Each row has a name. Each piece below is followed by the name of the row it came from, unless a question asks for something else. Each question is about the rows just above it.

[ 35.4 -21.6 -72.1 -49.0  -5.5  33.5   9.8] : fupi
[ -6.6  -4.7  -9.4 -54.8  38.5  -6.2 -71.5] : zos
[-21.6  35.4 -49.4  33.4 -49.0  12.7 -72.1] : Puro
[ 35.4 -21.6 -72.1 -49.0 -49.4  33.5  12.7] : segi
[-50.9 -91.5 -61.2 -79.4   4.5 -38.3 -85.5] : Pibu
[-72.1  33.5  -5.6   9.8  35.4 -49.0 -21.6] : big
[ -5.5  12.7 -72.0 -49.0  33.5  35.4 -21.6] : delu
Put [-72.1 -49.4 -49.0 -21.6  12.7  33.4  35.4] back in order: which row is it? -> Puro
Which row holds these entries in another order? [-72.1 -49.4 -49.0 -21.6  12.7  33.5  35.4] -> segi
Which row holds these entries in another order? [ 33.5   9.8  35.4 -21.6 -72.1 -49.0  -5.5] -> fupi

[ 42.7  24.5 -22.6  11.6   6.4 -23.2 -27.5  21.4  10.4  -1.3  42.2  -4.2
 -35.8 -60.3  26.4  58.8  12.8 -51.7   0.0  50.7  43.4  24.5  76.7  22.9
 -35.8   1.5 -48.4 -63.8  -0.5]  delu
[ -4.8  21.2 -75.6  -3.2  12.6   7.4  10.0  14.8 -12.7  47.8 -44.9  10.5
  18.3 -39.8  36.6  32.3  82.7 -17.9 -13.4  82.7  12.6  19.1  50.6  26.5
   0.2  45.1 -50.3 -39.5  -1.0]  big
[ 47.8  19.1  50.6  -3.2  36.6  -4.8  32.3  21.2 -13.4 -50.3  45.1 -17.8
  82.7   7.4  10.0 -75.6   0.2 -39.5 -44.9  18.3  14.8  12.6 -12.7  -1.0
  12.6  82.7  26.5 -39.8  10.5]  Dopi
[ -3.1  82.7  26.5  10.0  18.3  19.1 -39.8  45.1  14.8  36.6  50.6  10.5
  12.6 -17.8  -1.0 -13.4 -39.5  32.3 -50.3 -75.6   0.2  82.7 -44.9 -12.7
  12.6   7.4  47.8  21.2  -4.8]  fupi
[-60.2 -53.7  22.0 -28.5  -2.2  25.7 -28.2  -7.2 -41.1 -54.7 -49.5 -58.3
  56.2  28.3  -0.5 -22.4 -16.7  62.3   0.7  -6.5 -21.4 -53.7 -29.2  -4.3
  56.2   3.8  -3.2  24.0   7.8]  zos
[ -8.4  -3.5  18.8  34.8  15.0 -46.8   3.3  53.4  18.6  -3.4  30.8  -7.4
  59.8   1.5 -26.0  49.9  27.6  24.8  70.9  12.6 -26.1 -85.8 -31.0 -13.0
  59.9 -33.8  25.7 -23.3  11.8]  muz
[ -8.0 -44.8 -34.9   2.7  21.7  55.8  42.5 -80.4 -19.8 -47.5 -49.6  63.3
 -14.9  42.9   7.4 -28.3  11.4  11.3 -36.0   3.9  21.4 -44.8 -12.9  -0.1
 -14.9 -10.4  10.7 -12.6  31.7]  Pibu
[ 49.9  59.8 -31.0  12.6  18.6  15.0  -3.4  25.7  -7.4  27.6  11.8 -33.8
 -26.0 -85.8 -13.0  34.8  18.8  -3.5 -23.3   1.5  24.8  59.8  53.4  30.8
 -26.0  -8.4 -46.8   3.3  70.9]  diniv
[ 48.3  43.3 -35.4  10.2  46.0 -30.9 -43.1  39.1 -25.2  60.5  45.5  21.1
 -42.6 -18.6 -35.5  18.7 -22.5  -3.6  30.7 -48.6 -21.3  43.3 -31.9 -49.6
 -42.6   6.7   8.2   7.5  10.1]  Kamup
[ 56.2   3.8  -3.2  24.0   7.8 -60.2 -53.7  22.0 -28.5  -2.2  25.7 -28.2
  -7.2 -41.1 -54.7 -49.5 -58.3  56.2  28.3  -0.5 -22.4 -16.7  62.3   0.7
  -6.5 -21.4 -53.7 -29.2  -4.3] is which row reordered? -> zos
Put [-85.8 -46.8 -33.8 -31.0 -26.0 -26.0 -23.3 -13.0  -8.4  -7.4  -3.5  -3.4
   1.5   3.3  11.8  12.6  15.0  18.6  18.8  24.8  25.7  27.6  30.8  34.8
  49.9  53.4  59.8  59.8  70.9] back in order: which row is it? -> diniv
Put [-75.6 -50.3 -44.9 -39.8 -39.5 -17.8 -13.4 -12.7  -4.8  -3.1  -1.0   0.2
   7.4  10.0  10.5  12.6  12.6  14.8  18.3  19.1  21.2  26.5  32.3  36.6
  45.1  47.8  50.6  82.7  82.7] back in order: which row is it? -> fupi
[ -1.0 -39.5 -50.3  45.1   0.2  26.5  50.6  19.1  12.6  82.7 -13.4 -17.9
  82.7  32.3  36.6 -39.8  18.3  10.5 -44.9  47.8 -12.7  14.8  10.0   7.4
  12.6  -3.2 -75.6  21.2  -4.8] is which row reordered? -> big
[ 14.8  12.6 -12.7  -1.0  12.6  82.7  26.5 -39.8  10.5  47.8  19.1  50.6
  -3.2  36.6  -4.8  32.3  21.2 -13.4 -50.3  45.1 -17.8  82.7   7.4  10.0
 -75.6   0.2 -39.5 -44.9  18.3] is which row reordered? -> Dopi

[ 19.2   5.1  -4.9 -10.5 -15.6  16.6  27.3   6.7  -3.3   0.4   5.3 -12.8
  -8.6  -0.1  -5.9 -15.8   9.6   2.1   9.8   4.6  -3.1 -11.1  13.5  -1.3
  13.1 -16.3   8.9  14.2 -12.7  -2.2  -1.0 -20.2   4.9 -13.1 -12.3   4.1
   5.0 -12.0  -6.3   1.1   3.0 -16.9 -27.0  -5.0  -9.5  -8.1   5.4  -7.1
  -8.1  -2.3  -5.7   0.3  -3.6  -8.1  -2.9  -4.4   0.0 -12.5  -3.8   3.1
   3.7  15.3  -4.5  -7.5] : delu
[ -2.9  -8.1  -2.2  -3.1  -3.6  16.6  -7.5  -3.3  -8.6   1.0  -7.1   3.7
   5.0 -12.8  -4.9  -1.0   5.3   2.1  -8.1 -16.3 -10.5  -9.5 -13.1  -2.3
 -11.1   0.0 -15.8   3.1 -16.9   6.7   0.4  13.5  -5.9 -27.0 -15.6   8.9
  -3.8  -4.5 -12.3  -0.1  15.3   3.0   9.8   0.3  14.2  -4.4 -12.5   5.1
  27.3 -12.0  -8.1  19.2   4.9  -1.3   4.1   5.4  -5.0 -20.2  -5.7   4.6
  -6.3   9.6  13.1 -12.7] : Puro
[ 14.2 -27.0   8.9  13.1  -7.1   3.1 -16.2 -15.8   3.0   1.0  -3.3   3.7
  -2.3   5.3  -8.1   4.9   9.6  -8.1   4.1  -1.0  13.5 -12.7  -4.4 -13.1
  -4.9   0.0  -9.5  15.3 -11.1  -2.2   0.4  -3.6 -12.5 -12.3  -8.6  -2.9
  -3.8   5.4  -5.9  19.2 -12.0  -4.5   0.3  16.6 -20.2 -15.6 -16.9  -1.3
  -6.3   6.7  -5.0  -5.7   5.1 -12.8   5.0   2.1  27.3 -10.5  -3.1  -0.1
  -7.5  -8.1   9.8   4.6] : muz
Put [ -7.5  -4.5  15.3   3.7   3.1  -3.8 -12.5   0.0  -4.4  -2.9  -8.1  -3.6
   0.3  -5.7  -2.3  -8.1  -7.1   5.4  -8.1  -9.5  -5.0 -27.0 -16.9   3.0
   1.1  -6.3 -12.0   5.0   4.1 -12.3 -13.1   4.9 -20.2  -1.0  -2.2 -12.7
  14.2   8.9 -16.3  13.1  -1.3  13.5 -11.1  -3.1   4.6   9.8   2.1   9.6
 -15.8  -5.9  -0.1  -8.6 -12.8   5.3   0.4  -3.3   6.7  27.3  16.6 -15.6
 -10.5  -4.9   5.1  19.2] back in order: which row is it? -> delu
Put [ -0.1  14.2  -4.4  19.2 -16.3   5.4  -3.8  -8.1  27.3 -15.8 -11.1  16.6
  15.3   2.1 -27.0  -1.3 -12.3   5.0   5.3  -5.7  -8.6 -13.1  13.1   3.1
  -7.1  -5.0  -3.3   0.4   0.3  -7.5 -16.9   5.1 -12.7   4.6   4.1  -2.9
   0.0  -3.6   9.8  -4.9  -8.1   9.6 -10.5   3.7 -12.5   8.9 -20.2   3.0
  -9.5   4.9 -12.0 -15.6  13.5  -2.2  -4.5  -5.9  -6.3  -8.1  -1.0  -2.3
   6.7  -3.1 -12.8   1.0] back in order: which row is it? -> Puro
[  6.7  16.6   2.1  -5.9  -4.9  -2.3   0.4 -10.5   5.3  -7.5  -8.1 -27.0
 -12.5  27.3 -16.9  13.1  -9.5  13.5  19.2   3.1  -1.0  -7.1   0.3  -4.5
 -12.8   8.9 -15.8 -12.7   4.1  -3.6   5.4  -6.3   4.9 -12.3  15.3   4.6
  -0.1 -20.2  -8.1   3.7  -4.4   1.1  -3.1 -11.1 -13.1  14.2   5.1  -8.6
 -16.3 -12.0   9.8  -3.3  -8.1   9.6  -3.8  -5.7  -2.9  -1.3   0.0  -5.0
   5.0  -2.2 -15.6   3.0] is which row reordered? -> delu
[  9.6   4.9  16.6  -4.4  13.5  -5.9  -7.1   6.7  -6.3 -12.3 -15.6   5.0
 -12.7   2.1   0.0  -4.5  -9.5  -3.3 -15.8   4.6 -13.1  -8.1  -5.0 -12.0
   3.7 -16.9   5.4  -8.1 -27.0   9.8   8.9 -12.8   1.0  -2.3  13.1   3.0
   3.1  -2.9  -0.1  -4.9  -1.3  19.2  -3.8  -8.6  15.3  -3.6   5.1 -12.5
  -7.5 -16.2   0.3  -5.7   0.4 -20.2  27.3   4.1   5.3  -8.1  -3.1 -10.5
  -2.2 -11.1  14.2  -1.0] is which row reordered? -> muz
[-27.0 -20.2 -16.9 -16.3 -15.8 -15.6 -13.1 -12.8 -12.7 -12.5 -12.3 -12.0
 -11.1 -10.5  -9.5  -8.6  -8.1  -8.1  -8.1  -7.5  -7.1  -6.3  -5.9  -5.7
  -5.0  -4.9  -4.5  -4.4  -3.8  -3.6  -3.3  -3.1  -2.9  -2.3  -2.2  -1.3
  -1.0  -0.1   0.0   0.3   0.4   1.1   2.1   3.0   3.1   3.7   4.1   4.6
   4.9   5.0   5.1   5.3   5.4   6.7   8.9   9.6   9.8  13.1  13.5  14.2
  15.3  16.6  19.2  27.3] is which row reordered? -> delu
[  4.6   9.8  -8.1  -7.5  -0.1  -3.1 -10.5  27.3   2.1   5.0 -12.8   5.1
  -5.7  -5.0   6.7  -6.3  -1.3 -16.9 -15.6 -20.2  16.6   0.3  -4.5 -12.0
  19.2  -5.9   5.4  -3.8  -2.9  -8.6 -12.3 -12.5  -3.6   0.4  -2.2 -11.1
  15.3  -9.5   0.0  -4.9 -13.1  -4.4 -12.7  13.5  -1.0   4.1  -8.1   9.6
   4.9  -8.1   5.3  -2.3   3.7  -3.3   1.0   3.0 -15.8 -16.2   3.1  -7.1
  13.1   8.9 -27.0  14.2] is which row reordered? -> muz
Put [ 15.3 -12.7  -2.9 -15.8  -5.9   3.0   4.9   0.3 -13.1  19.2  -8.1 -10.5
  -2.2 -20.2   2.1  -1.0  -3.3  -5.0   4.6   0.4  -7.1  -4.5  -9.5  -2.3
 -16.3 -15.6  -8.1   5.0  13.1   0.0  -3.8  -7.5  -6.3   3.7 -11.1   9.8
  -4.4  16.6  -8.6 -12.5  -8.1  -3.1  14.2  -5.7   5.3 -27.0   6.7 -12.3
  -0.1   8.9  -4.9 -12.0   9.6  -1.3   3.1  13.5  -3.6 -16.9   5.4   1.0
 -12.8   4.1   5.1  27.3] back in order: which row is it? -> Puro

